One turn moves each row of this set onto another row. After a few examples, where does it send each row asked below?
k_167: [  5 -32  -4  18  10  10   7   5  -1   6   5  -2   5 -11  -1  16   6  -7
 -15   3  16  -2  13 -21 -18 -13   4 -15  -5 -10  12  -1  12]
k_444: [ -2 -28 -12  13  -6  -3  -7   9  -3  24  -2   7   8  -6  -5  17  20  -6
 -13   5   5  -4   7 -23 -17 -11   4 -10  -7   4   7  -3  10]
k_412: [ 13  10   1   6 -16  -6  11 -14   9  -6  29   3  -3  -1   9   6   1   7
  -8  -6   6   6 -17  20  21   2   0 -13  -6   2  16   0   7]
k_867: [ -8   1   6  -9  -8  14 -12   4  -1  -7  -9  -4   6   7  -7 -17 -14  -7
  28   2 -12 -12   6   5  16  21   6   4  13  -5  -8  -4  -9]
k_863: [ -5   1   6  14   9   9   3  -9   2 -22  12   9 -13  20  16   3 -21   5
   9 -11 -10 -13  -8   6  25   6   1   2   0 -12   4  -3  -8]
k_183: [-19 -20  -4   0  -8   3   1  -4  -1  19 -17  12  -1  14 -10   4  23 -10
  -2  14  -2 -10  19 -28  -5  -2  -4  -2 -15   1   6 -12   3]
k_275: [-15 -23  -7   3  -6   5  -3   4  -1  13 -11   3   3   8 -18  12  17  -4
  -9  12   0 -16  23 -26 -11  -9   2  -1 -16   5   0 -11   8]
k_825: [ 16   6  -5  16  -7  -7   8 -14   7 -11  24  -6   1  -3  13   3  -5   8
  -6  -6   8   0 -16  22  19  -4 -11 -10   4   2   7   5  14]
k_311: [ -3   7   5  -6   1   7 -21   4  -5 -17  -5  -3  -1   5 -10  -5 -21  -8
  22   2 -19 -15   5   8   8  30  -2  -3   8  -4  -1   0   2]
k_980: [  3  19   3   2 -16 -14 -20  -1  15  -7   6  -6  12  -4  -3  -8   5  -9
   4   1  -4   1  -4  19  13   7  -4 -15   7   7 -21   7   4]
k_165: [-21 -18  -8   1  -5  -2   1   1   3  15 -13   4  -1  11 -10   9  18  -8
  -7  10   1 -17  26 -29  -4  -8   0   4 -16  -1   6 -12   6]
k_5: [ -8 -21   2   6  13   9  18  -3   9  -3  -5  -8  -1   2  -6   9   6  -8
 -13  11  13 -14  30 -25  -6 -12   1  -2 -15 -16  10 -11  12]
k_361: [  8  11  -8   5 -20 -15 -17  -1   6   3   2 -11  16  -5  -4 -10   6  -5
   9   5  -4  -4 -11  18  14   8  -9  -6  13  14 -15   2   6]
k_784: [  7 -26  -4  14  13   2   7   6   5  10   0  -7   7 -17   7  11   9 -13
 -13   4  17  -2  13 -18 -15 -14   3 -13  -4 -18  14   1  14]
k_73: [  9 -28   3  13  11  11  13  -3   3   7  -4  -2   7 -12   8   7  12  -9
 -11   7  16   6  11 -14 -14 -12   1 -19  -3 -17  16   4  15]
k_64: [ 16   9   3  13 -10 -16  -2 -13   8 -14  19   6  -2   1  -1  12  -7  12
  -7  -6  -4   0 -13  20  17  13  -7  -6  -7   6  17   2  17]
k_43: [  1   4   4   6   3   8  -4  -9  -6 -21  14   9 -18  11   8  11 -27   5
   7 -11 -11 -13  -5   6  14  22  -3  -4   0  -6  22   2   3]
k_16: [ -4   4  -1   6   4  18  11 -14  -4 -23  14  -3 -18  16  14   1 -24   5
   6  -6  -3 -19  -1   8  23   5  -6  -2   3  -7   9  -2  -1]
k_845: [-14   7  -4  -7  -8   9 -13  -1  -6  -8  -8  -7  -3  14  -1 -11 -13  -7
  23   5 -15 -23   3   5  17  16  -5   2  11   4 -13  -4  -7]
k_922: [ 10  14  -1  17  -1 -11   3 -10  14 -15  28   4   1   6   9   4   0   2
  -9  -5   0   2 -17  22  21  -3  -5 -14  -7  -4   2  -1   5]
k_257: [  7  11   4  -6 -26 -12 -12  -2  14   1   2 -10  18  -8 -11 -10   9   0
   7   5  -2   4  -3  21  16   9   1  -6   7   9 -10   3   8]
k_378: [ -4  -1   3   3   3  20  10  -9  -5 -15  19   7 -15  15  12   0 -22   0
  12  -8  -5 -10  -8   4  19  14   4  -2   0 -13  19  -7 -11]
k_326: [-13   6   9  -1  -6   5 -21   1   4 -14  -8   0  -1  11   4  -8 -16  -6
  21  -4 -14 -15   6   4  16  13   2   1  15  -1 -18   5  -9]
k_58: [ -9 -28   1   8  12  18  12   1   0  -3  -4  -6   1   4 -13  11   3  -5
 -11  11   9 -14  30 -25 -12 -11   2  -6 -14 -10   5  -9  12]
k_844: [ -9 -21   8   3   8  17  22 -11   5  -5 -11  -3  -4   8  -6   5  10  -8
  -9  16   9 -10  28 -23  -6  -8  -2  -8 -16 -13  11 -10  10]
k_92: [ -2 -26  -8  11  -5  -3  -8   5  -3  30 -11  11  10  -6   4   6  25 -11
  -4   6   5   5   3 -19 -13  -6  -1 -11  -2  -3  10   3   8]
k_134: [ 11  12   4   1 -13 -18 -19  -1  10 -10  -1  -6  16  -5 -19  -4  -1  -1
   8   8 -12  -2  -4  21  11  22  -6  -6   1   9  -5   0  15]
k_513: [ -6 -23 -14   9  -4  -9 -11  10   0  30  -7   6   6  -7   4  12  20 -13
  -8   3   6  -6  10 -24 -12 -10   3  -6  -4  -3  10  -1   7]

k_92 turns into k_183
k_922 turns into k_980
Now these:
k_134 turns into k_311
k_5 turns into k_784
k_825 turns into k_361
k_867 turns into k_378
k_275 turns into k_58

One turn moves each row of this set onto another row. After a few examples, where does it send each row asked below?
k_805: [  5  -3   8  -5  11  -3  13   3 -15  -9 -18  -8  -4  -7  -2  -6 -23 -10
  -6  13  10 -20   4  -7   3 -19 -28 -11  -7   8   3   0  -9  17   9  -3
   5   1 -13]
k_890: [  5  -2  -3  -2   3   7   9  16  10  12  -1  -7  -3  19  -4 -10  16 -19
   1 -26  -2  17  -5   7  25   0   6  10  -4   6   1   3   8  14  12   8
  11 -15  19]
k_22: [ -6   1   8  15   1   3  20 -16   6   1   9  -5  11  12  -8  -6   2  -7
   3  -5  -3   4   1 -26 -17  26  10 -19 -15   2 -13   2  -1  -5  -2  -9
 -14   6 -17]
k_190: [-16   6   2  -1  13   8   2  22 -12   6   9   0   8 -11  11  -5  -7   9
  -6  15   1  -5  19  16  -6   1   5   4   8 -13  -9   8   0  16 -10  -9
  24  17 -10]
k_12: [ -8   6 -17 -16   3  14  -7  16 -10   2   5  -9  27  16   2 -12  14   2
  -1   1   2   3  14  -4   5   1  25   9  -8   0   3  -3  10  16 -12  14
   7   0   7]
k_124: [ 12  -2  -3 -11  -8   5 -10  17 -12  -2  16 -11  23  17  12 -11  -2   6
  12   9   8  -8  15   2   9  -8   9  -5  -8 -16   3  -5   7  13  -7   9
  10   5  16]
k_856: [-17  -5  23  -5  -4   2   5   9  17  -9   5  18  10  -1   3   3   9  24
   0   0  16  13 -15  -2  -4  14 -16 -21  11  -6  -4   0  10 -11  -9  -9
   3 -13  -1]
k_909: [  2   1  -3   6   9   5  -4   9  10  14  -9  -4   4   5  -3 -14  10  -7
  12 -12   9  19  -7   4  31 -10  18   8  11  -3  -6  -4  -5  19   4   6
 -10  -5  22]
k_267: [ -8  -5  11  15 -18  21   2 -11   5 -11   9   3  -6   1 -11  18  14   8
 -16   2  15 -14   0  -8 -11   8   1   4   9   9  -3  -5  14 -13  -7 -30
  10  -8   6]
k_51: [ -6   5   8  -3  -5   3  -9 -27  -3   7 -10  -9   2  19 -24 -17  15   5
   1  15   9  -7   5  -6  -4  20   8 -11  13   4  -4 -13   4 -21   2 -10
   3 -11  -6]
k_238: [ 17 -18   3  12  11   3  11  10 -11   1  -3  -6  -2 -11   3   5 -10  -9
 -15  15   5  -9   7   6   3 -22 -10 -15  -3   8  -5   3  -9  28  13 -21
 -12  -1   8]
k_999: [ 26  -6   2  -7  -6   2   3  10  -2  -4 -11   6 -19 -13 -18   4   1 -13
 -12  -3 -13   7  -6  -3  16  -4 -11  11  -7  16  -1  -3 -14  10  21  -8
  10  -9   3]
k_802: [-22   3   0  15  16   0   4   5  -6   5  -3   6   8 -13  11  -3  -7   5
   0   7   6 -12  11  12  -5 -17  -7  10  10 -19  -8  -5   1  12 -15  -3
  23  16  -4]
k_113: [-11  -9  17  -6 -18   5  11  16  22  -3  -2   2  11  -2  -4   3   9  20
   3  -3  14  12 -17   6  -8  17 -10 -15  -1  -5  -6   4  25 -17  -4 -11
   6  -8  -5]
k_650: [-21 -12  -1   1 -10 -14  32 -18  11   3  17 -16   3   0  -9   5  13  -7
   4  -4  13  16 -13   4  -8  13 -13 -15   7  12   5  -5   1   3  -9  -3
  -4  -6   4]
k_335: [ -7  24 -23   0  -6  11 -13   1 -11  -5   7 -13  18   6  10  -9   4   7
   3  -3   5   5  25 -12   9  -3   8   7  -8  -3   0  -3  11   9 -11  14
   8   3   5]
k_925: [ -8  -1  18  16   1  -4  19 -12   1  -2  12  -1   6  10 -15  -9   6  -6
   4   1   0  -4   3 -14 -20  21   0 -24 -31   3 -12 -13   1  -5   6  -6
 -10  -1 -10]
k_67: [ -2  -4  13   4   4   4  -8 -23 -10   6  -9  -5  12  14 -32  -5   1   7
  -3   6  12   0  -1  -2  -3  23  12  -8   6   9   4 -10   1 -20   6 -13
  -1 -22  -7]
k_993: [-24  -9  -1   0  -4  -7  33  -8   2  -5   7  -8  -3   0  -3   0  11 -14
  18  -4  10   6 -19   6 -11  17 -12 -15   8  17   5  -1  -6 -12 -11  -9
  -1  -9  -4]
k_370: [-15  -6   8  16 -18  22   1  -4  11  -7  -1   7 -19   1 -19  23  16   4
 -16   3  14  -2   7 -12  -7   2   4  -6   7   4   5  -4  15 -15   1 -20
   0 -11  -5]
k_799: [ 26   3 -10 -14 -17   3   1   5  -5   2   1  -8 -25 -11 -15   0   1 -11
   8 -11 -12   2   6  14   8 -14 -12   5  -2   5  -2   2  -5   1  14   3
  -6  -8  12]
k_778: [ -6   6  10   6  14  16  -2  26  -9   8   4   9  -6 -21  -1  -7  -6  -6
  10   9  -2 -14  16   7 -11  -8   2   0   7 -16 -14   7  -2  15 -13   8
  -3  14  -7]
k_553: [  6  -5   3  -5  18  -3  23   8 -13   3  -8   3  -9 -12   2  -5 -17  -1
 -17   8  -3 -26  -2   1  -5 -17  -7 -11  -4  10 -11   9 -10  18  10 -11
   6   3 -13]
k_791: [ -4   4  -5   2   2   8   6   7  18   6 -17 -14  14  19   1  -8  17 -14
   1 -23   1  18   4   4  16 -11  -8   7 -12  -2  -3  -1  13  19  15   3
  -5  -9  18]
k_455: [ 23  -1  -1   7   1   2 -12   7   2   6 -17   5 -13 -17 -21   5  -1 -12
  -8 -11 -12  10   0   0  11  -2 -29   4  -4   6   1  -3   4   6  16   8
   8 -14   3]

k_335 turns into k_455
k_890 turns into k_553
Now these:
k_124 turns into k_799
k_51 turns into k_370
k_67 turns into k_267

One turn moves each row of this set onto another row. After a few examples, where does it send each row asked below?
k_779: [  1  18   4 -20  27   5   5   7   9   5  -7  17  -5  13   9  19  -2  -9
 -12  -4]
k_954: [ -8   2 -12  -5   8  -4   1   9   3  40  -5  -5  -5  -9   1  10   0 -27
  -1 -16]
k_264: [ -2 -11   5  -7   5  -4   5   4   5  -9   5 -14   0  -4 -39   7 -11  11
  -6 -14]
k_45: [  4  -9  -1 -10   6  -7   2   3   7 -10   5 -12   2  -1 -36   3 -14  11
  -5 -20]
k_422: [ -7   8  15  -9   7  11   1  26  19   2   0  -9 -17  -8  -6   2   0  33
  10 -14]
k_312: [-13   0  -1  -1  -9  12   6   8  25  15  18   8   0 -18   8 -16 -20   5
 -11  -1]
k_852: [ -1   6   9 -13  22   1   5   7  -1   5  -6  12 -13   5  10  27   0  -9
 -15   4]
k_669: [  8  -1   3 -10   5  -2  -6  24  12  -3   2  -8 -21  -7   3  -2  -3  31
   9 -22]
k_29: [ -6  15  12 -15  25   8   8   8   7   7  -8  14  -7   7   5  24   0  -8
 -13   4]
k_532: [ -6  -1 -18  -8  11   0  30  24  17  13  13   8  18  -2 -21  12 -11  13
   1 -23]
k_305: [  4  32   2 -16  12  12   0  28  -6  19  -1 -10  -3 -17   4  19 -25   1
  -6   3]
k_363: [-10   1  -4  -2  -8  10   5   8  26  14  19  10   0 -16   8 -18 -21   5
 -10  -4]
k_696: [  2  11   5 -14  10   6  -3  25  20   0   1  -5 -14  -3  -2  -5  -3  32
  11 -24]
k_247: [ -8  -3  -5  -1 -10   8   4   8  22  13  19   9  -3 -17  10 -16 -22   4
 -11  -3]
k_385: [ 13  27  -5 -18  11   5  -5  27 -10  16   0  -8  -6 -16   9  16 -29  -1
  -7  -2]
k_983: [  7   9   2 -17  24  -3   2   6   2   3  -6  16 -10  10  13  21  -3  -9
 -14  -4]
k_827: [-12  -4  -1   1 -10   9   5   8  22  14  19   8  -3 -19   9 -15 -20   4
 -12  -1]
k_24: [  3 -13 -24  -5   7 -10  26  22   8   9  15   7  11  -5 -15  13 -13  11
  -1 -24]
k_719: [-14  -7 -10  -1   7   3  34  25  12  14  12   4  12  -9 -24  19  -8  13
  -1 -13]
k_727: [ -7   8 -13  -8  10  -2   2  10   7  40  -5  -3  -2  -6   1   7  -1 -26
   1 -19]
k_240: [  9  33  -3 -20  13   9  -3  27  -5  17  -1  -8  -1 -13   6  14 -28   1
  -6  -2]
k_806: [-13   9  -9  -7  10   2   5  10   9  41  -6  -4  -2  -7  -2   8   0 -25
   1 -16]
k_154: [ -5  -3   7  -9   7   1   7   5  11  -7   3 -14   4  -1 -42   5 -11  12
  -4 -14]
k_765: [ -2  -4  12  -5   4   3  -2  25  10  -1   1 -10 -24 -13  -1   5   0  32
   8 -13]
k_526: [ -5 -20 -15   1   3  -7  29  23   3  11  13   3   6 -12 -18  22 -10  11
  -4 -15]
k_690: [-13   5  -8  -4   7   1   4  10   5  41  -6  -5  -5 -10  -1  11   1 -25
   0 -13]
k_862: [  1   0   0 -12   8  -2   3   3  12  -9   4 -11   7   1 -39   1 -14  12
  -4 -20]
k_219: [  7  24   1 -15  10   8  -3  27 -11  17  -1 -11  -7 -18   6  20 -26   0
  -8   4]

k_526 turns into k_24
k_312 turns into k_827
Now these:
k_690 turns into k_954
k_852 turns into k_983
k_240 turns into k_305
k_696 turns into k_422
k_154 turns into k_264

